In the rows, 128 means zero.
One turn sends every row of this set to another row. A few are shown first. Where does it send the rows asked after them?
nimoz: [149 125 129 119 119 133 115 118 117 149 135 136 141  75 139]
tibu: [138 126 137 161 102 100 136  96 116 134 148 129 131 146 122]
rasu: [113 122 133 133 110 140 123 106  88 127 174 129 128 134 143]
Duv: [128  94 138 128 103 112 139  73  95 146 143 135 129 108 144]
Sumu: [138 122 143 145 100  99 140 101 107 130 153 124 131 145 118]
zere: [164 115 116 130 110 167 105 108 132 142 138 142 153 119 130]
pak: [116 118 135 153 110 142 113 106  94 112 170 127 124 124 147]
Seman: [147 114 148 133 110 166 101 127 120 136 146 151 163 126 125]
dipap: [138 103 138 146 117 114 112  92 120 114 162 133 149  80 137]
vadit: [167 114 125 119 105 172 117 103 124 146 136 129 143 120 133]
Nufaz: [135  83 148 127 118 126 112 142 116 133 139 137 131 145 147]
fulun: [146 104 134 139 113 149  97 125 148 141 165 134 133 142 120]
lalaz: [139  90 145 135 104 100 122  98 103 131 155 127 117  95 154]
favop: [170 111 121 128 110 160  97 125 132 132 146 136 146 112 134]
Kisa: [139 120 139 167 102 100 127 100 116 118 149 131 134 138 120]
mori: [126  85 144 152 114 148 122 103 120 139 116 143 136 148 146]
biget: [112 133 125 144 112 136 120 104 102 144 170 132 125 140 153]
Rige: [137 107 144 109 114 111 132  98 106 133 169 122 144  90 135]
kofa: [138  94 147 151 104  99 129  79 124 136 121 128 137 123 143]
lutum: [140 115 144 153 100  99 132 107 106 115 155 126 133 137 116]
sirut: [136 104 132 132 113 161 111 106 137 145 157 141 145 148 109]
fozuk: [134 121 127 157 119 115 119  77 137 147 151 137 145  94 149]
nus: [116 127 127 164 112 138 109 104 109 128 167 131 121 130 156]
Gonu: [144  99 148 131 105  85 129 100 125 147 134 123 131 127 148]
Nas: [173 109 131 116 105 165 110 120 125 136 144 123 136 112 137]
vifug: [143  97 147 130 104 170 119  99 131 137 152 123 130 141 113]
Teges: [145 124 129 129 117 144 119 101 115 146 125 139 144  75 136]
Lagep: [121 103 120 141 112 102 122  80 109 154 146 157 145 113 143]
kisaz: [149 113 154 145 103 179 111 107 124 140 133 141 152 124 132]
fodit: [159 119 160 137 103 169 114 122 129 152 140 128 134 125 145]
lufu: [132  88 142 144 107  94 121  88 116 122 129 141 155 121 130]
fik: [157 118 154 124 108 156 103 141 126 148 153 138 146 127 138]
mazib: [124  81 139 145 120 136 107 126 118 125 130 154 149 144 137]
Divul: [145 124 126 124 120 137 114 112 114 144 133 143 149  75 133]
tagu: [150 126 132 124 116 140 120 108 117 151 129 131 135  75 142]
Fif: [152  97 149 138 107 158 107 119 142 132 160 117 118 134 124]
gilu: [137  93 143 125 109  81 120 108 116 132 141 136 149 125 134]
Gom: [133 123 134 119 116 113 138  82 122 166 158 126 141 104 146]
peb: [135  88 154 134 111 139 127 121 120 147 126 127 118 149 155]
malog: [133  98 126 149 114  90 106 104 118 136 157 148 132 101 152]

Divul goes to nimoz
lalaz goes to Duv
Where do these go?
Rige goes to Gom
peb goes to mori
gilu goes to Gonu
Seman goes to fik
sirut goes to fulun
tibu goes to Kisa
pak goes to rasu
Nas goes to vadit

